Each row is where one point has got to under a steady rotation. How many steps took it there?
The counts run from 0 to 677.
[ 83 186 155 116 104 163 133 126 173 111 125 110 125 181 140 148 117  88
 119 152 155  97 126 124 153 137 147 124 130 167 186 116 113 152 180 116
 136 136 152 159  97 143 158 108  93 122 123 129 184 134 110 116 119 128
 122 130]	399
[ 86 144 152 117 131 165 138 103 162  66 135 109 113 169 147 132 150  90
 134 131 118  87 111 128 109 151 130 116 174 175 179 169 133 109 155 107
 134 187 157 175  87 147 135 121 120 100 124 118 155 142 129 106 117 123
 135 127]	178
[112 177 140 146 153 117 122 100 133 100 130  94 124 148 166 165 154  92
 134 145 137  92  87 130 103 108 109 116 150 145 193 163 141 136 141 156
 139 157 151 178 108 165 154  81 101 119 128 127 167  99  88  90 111  99
 115 136]	524
[103 155 186 127 128 168 143 129 177  97 135 140 115 153 149 162 143 126
 188 160 144 106 136 117 118 112 137 121 147 147 197 149 150 146 164 142
 128 131 126 167 144 148 171 106  98 135 125 127 154 112 136 149  92 142
  79 119]	419
[ 94 157 141  81 149 114 150 130 173  99 107 149 137 160 151 163 133 101
 146 137 134 121 132  93 151 121 127 143  93 151 196 109 113 136 184 108
 151 164 141 172 116 118 140 118  87 108 131 110 133 120  98 111  77 123
 122 122]	596
[121 147 151 127 116 147 141 118 146  94 133  99 125 115 171 169 135 132
 153 170 138  93 109 141 108 139 165 130 169 179 160 146 112 145 167 126
 130 156 138 167 118 153 168 106  73 148 144 142 130 126 125 136 142 136
  53 113]	485
[119 181 149 136 145 131 160 140 150  98 171 111 125 122 184 172 136 120
 151 149 144 110 119 130 118 116 137 124 152 181 183 116 113 143 159 144
 137 142 126 175 138 170 154  95  70 128 160 145 143 133 119 105 125 102
  88 115]	19
[104 156 174 120 105 147 159 132 158  87 106 158 120 141 153 157 133 107
 184 147 135 110 100 105 132 137 158 144 175 137 177 130 116 112 175 107
 153 164 139 152 107 122 160 150  65 149 123 124 120 117 104 133 132 146
  62 130]	478
[ 93 182 113  92 138 131 142 136 158 122 122  80 150 156 185 136 180 140
 139 143 143 111 143 132 110 126 176 119  90 146 182 117  99 147 153 124
  95 163 154 170  96 121 155  89  85 122 146 113 130 121 110 145 119  91
 109 108]	107
[110 141 149 134 117 160 150 118 160  95 104  93 105 135 165 129 165 101
 170 149 123 101 119 124  98 137 140  94 167 157 184 161 147 113 175 145
 140 174 125 174 103 139 150 105  62 120 124 122 142 149 147 152 106 136
 100 140]	299
[111 177 150 135 130 157 170 119 170 100 145 176 123 150 168 133 172 126
 185 120 122 106 126 106 122 113 117 123 150 122 201 151 139 105 164 140
 122 175 136 176 124 145 156 103  83 114 138 128 115  97 135 109 117 101
 129 123]	34
[ 72 146 128  92 169 134 145 107 163  92 132  93 143 138 171 188 137 135
 137 174 120 121 146 106 108 132 156 155 135 149 161 136 122 153 142 130
 113 152 161 196  88 133 135 130 105 144 154 128 120 121 104 140 108 102
 142  97]	370
[ 89 159 150 132 125 158 132 117 175 102 112 124 122 179 141 127 156 110
 160 126 115  73 112 113 103 133 129 110 164 145 184 152 138 117 135 147
  94 184 178 191  94 155 152 117 121  99 112 144 141 113 126 115 129 126
 130 138]	643
[ 98 138 194 105 175 136 145 103 162  87 123 137 141 148 155 170 153 127
 187 146 115 112 110  77 105 113 145 136 125 162 186 146 134 116 140 130
 152 131 117 183 114 132 136 153 109 131 139 107 130 108  93 152 112 103
 106 112]	150
[103 159 166  81 133 115 123 120 157  77  98 131 127 154 154 175 120 135
 137 164 137 100 133 144 120 152 177 138 147 142 159 121 131 114 137 143
 101 167 171 187  99 106 154 132  92 143 116  93 126  98 117 157 101 137
  95 124]	453
[ 81 183 117 103 140 150 177 146 176 115 103 114 126 197 149 132 163 104
 140 139 119 107 140 116 127 146 117 162 136 145 188 135 113 122 154 142
 124 175 164 165  85 148 126 123  99 125 133 123 123 127 104 144 115 134
 131 129]	578
[ 77 130 141 103 170 120 140 107 144  64  91 116 132 143 158 167 117 132
 131 156 124 115 118 106 129 122 126 127 126 155 172 118 116 112 176 132
 138 174 157 196 103 105 134 114 101 103 132 101 156 162 104 136  71 137
 112 123]	592
[ 81 143 176 105 156 145 125 110 117  57 135 141 135 146 161 145 131 149
 163 153 144 102 101 111 146 141 159 127 147 143 186 105 109 113 156 116
 150 157 128 172 130 112 162 106  95 117 153 109 149 161  87 148 121 119
 106 108]	209
[101 152 171 138 108 170 144 148 178  75 126 141 127 139 155 185 115 101
 170 180 122 102 104 125 144 123 130 131 166 147 198 130 119 119 168 148
 140 139 150 162 131 140 171 116  90 127 136 158 146 147 133 119 122 138
 128 124]	218
[ 75 151 158 130 139 149 140 117 139  83 117 113 150 155 149 171 100 133
 134 152 137 104  96 114 132 105 126 129 132 156 187 121  69 112 173 139
 118 137 145 174 108 141 154  94 130 100 148 146 185 146  82 129 125 123
 107 119]	406
[ 78 135 176 139 135 154 171 127 164  93 121 132 100 155 144 155 158 104
 172 155  96 119 107  89 103 149 109 137 173 154 194 152 134 111 153 138
 140 150 127 179  91 132 118 126  92 125 135 126 136 147 113 131 107 134
 141 127]	560
[112 173 125  69 164 137 146 118 151  74 135 138 139 168 168 179 138 120
 140 143 149 109 133 126 145 127 159 162 108 142 189 132 127 132 157  93
 145 170 162 157 118 119 158 134  92 140 143 111 125 113  94 115  91 125
  96  91]	190
[ 95 113 159  85 156 134 112 107 115  79  95 101 132 160 144 159 146 138
 162 149 126  83  91 111 122 135 153 136 151 150 177 134 114 137 151 123
 133 159 146 176 125 133 160 112 129 134 136 128 144 125  68 155 129 146
  69 104]	673
[109 147 170 118 153 110 116 106 144  84  87 125 126 166 158 162 148 117
 153 165 135  99  82 111 150 137 163 107 112 151 179 109 156 110 152 130
 135 139 162 187  96 118 156 120  68 125 135  76 136 137 119 155 114 150
 123 124]	332
[ 97 143 157 107 155 128 107 124 144  81 125 125 133 152 136 159 161 128
 144 131 110  83  89 126 110 128 181  93 139 169 183 119 120 102 141 104
 105 194 172 183  90  97 131 111 111 101 131 109 118 146 114  99 102 126
 122 109]	651
[110 180 171  87 108 149 135 124 172 107 105 126 133 161 132 177 130 103
 134 185 132  85 111 110 133 143 156 131 124 151 182 123 134 109 163 104
 136 162 174 162  80 120 155 139 112 130 115 108 129 101 100 117 122 161
 134 131]	659
[ 84 173 184 125 138 167 149 129 150  90 130 126 125 167 153 127 155 135
 171 160 122  96 120 124 108 145 138 125 171 112 201 140 140  94 130 179
 124 170 145 178 120 135 163 108 107 126 119 118 131 123 101 158 127 123
 141 139]	234
[ 82 140 148 111 146 139 142 129 147  92 114 117 165 157 149 163 126 123
 149 137 123 100 103 110 134 102 126 135 119 168 208 118  66 119 168 142
 119 150 145 172 131 141 143  93 140  88 147 150 169 152  81 119 125 119
 110 113]	407
[ 95 181 163  98 105 150 127 123 190 110 105 133 138 166 142 168 128  93
 125 171 138  89 116 119 138 141 156 134 124 139 167 128 113 118 165 101
 131 167 177 162  76 129 150 139 117 125 116 119 135  83  93 109 134 134
 130 129]	660
[ 93 148 195  97 145  96 139 125 162 116 106 139 134 139 145 152 162 119
 133 150 108  95 101 102 121 128 143 136 118 153 184 109 113 126 174 123
 146 175 131 164 112 103 135  89  98 102 140  91 113  98  65 129 104 124
  87 121]	270
[ 76 149 157 152 110 138 142 113 147 117 106  84 123 147 142 171 125 117
 137 177 123  96 108 112 113 136 135 117 179 166 151 113 110 154 172 141
 111 147 153 186  89 151 151 100  88 131 144 146 152 132  97 133 149 137
  83 134]	79
[114 144 108 120 144 124 128 113 165  76 121 130 149 105 193 177 149 118
 146 151 132 111 117 144 103 109 145 140 133 121 180 162 115 128 164 145
 113 183 151 182 121 114 160  93  79 134 153 134 126 103 134 114  92  99
 102 118]	508
[108 181 159 114 129 133 144 126 134  86 128 103 114 158 116 162 127  95
 135 145 138  86  88 139 107 134 138 131 176 187 169 115 114 107 137 128
 131 162 157 174  97 154 135 134 100 131 103 140 149 124  84  93 135 141
  79 139]	462
[ 89 159 171 114 105 131 136 127 159 121  91 149 103 179 133 155 153 112
 152 143 114 105 103 111 155 152 155 137 152 147 182  90 117 153 170 113
 118 159 159 166  85 119 154 117  71 144 129 114 125 124 109 121 127 157
  96 131]	72
[ 86 150 126 120 120 173 146  94 132  64 124 115 109 184 147 137 145 103
 144 125 128 100 115 125 113 139 121 127 175 142 183 173 113 120 159 105
 112 168 160 178  71 130 149 116 117 120 130 144 177 145 121 107 103 145
 115 118]	381
[108 184 139 123 127 146 124 115 132  98 105  98 115 187 159 133 152  85
 130 156 137  81  96 137 137 151 131 119 160 139 205 142 146 115 140 161
 125 161 170 172  98 153 163 105  77 136 115 119 157 120 107 132 132 130
 150 142]	520
[ 98 182 131 125 127 145 123 117 129  97 110 104 119 183 158 136 140  99
 139 155 151  91 102 145 139 157 140 128 160 131 184 137 138 128 132 163
 125 157 165 183  81 151 165 110  60 154 116 116 161 116 115 141 127 123
 137 155]	519
[ 95 162 156  97 161 140 142 157 148  80 144  97 142 142 152 165 137 155
 168 154 129 106 130 137 102 126 173 129 145 182 182  94 103 119 126 167
  98 139 143 200 124 135 145 115  93 128 136 152 136 162 120 151 119 104
 109 114]	429
[117 155 149  81 153 134 141 116 138  92 134 120 149 143 192 149 156 151
 155 148 118 101 133 112 134 132 126 135 129 164 197 123 102 132 159 167
 141 145 123 202 142 156 158  99 101 106 163 130 117 103 108 132 132  86
 152 104]	26
[108 146 161 128 166 111 118 109 124  91 133  90 128 156 146 170 144 126
 164 129 143  92 105 115  98 111 146 109 137 197 172 133 116 153 127 133
 108 120 127 198 114 171 138 113 100 139 140 140 171 120  92 131 124 109
  72 114]	142
[107 149 132  90 151 119 162 132 144 109 108 101 149 130 180 157 166 151
 170 147 121 116 124 110 101 122 130 157 135 156 181 132  83 130 162 157
 132 158 121 181 121 157 147 108  93 128 153 144 111 103  76 151 130 107
  71 114]	288
[103 188 147 109 114 140 151 135 118  91 111 129 109 182 124 156 137 103
 147 130 128  99 106 137 110 140 120 146 176 149 191 129 113 111 138 151
 105 151 151 181  81 142 151 124  93 140 100 140 154 113  90 100 114 140
  96 145]	258
[ 99 127 143 119 126 131 153 131 188  96 119 114 151 154 175 164 138 119
 141 146 114  88 123 140 105 132 163 140 137 191 168 164  91 141 148 122
  81 142 168 185 100 145 145 109 110 120 159 140 127 112 151 127 136 121
 108  97]	163
[113 159 151 126 133 110 135 110 153  99 145 137 134 134 172 155 152 139
 131 146 121  95 141 140 112 118 154 108 137 152 176 132 122 137 159 146
  83 179 160 194 106 118 163  70  77 111 163 109 117 101 160 105 104 117
 116 108]	42
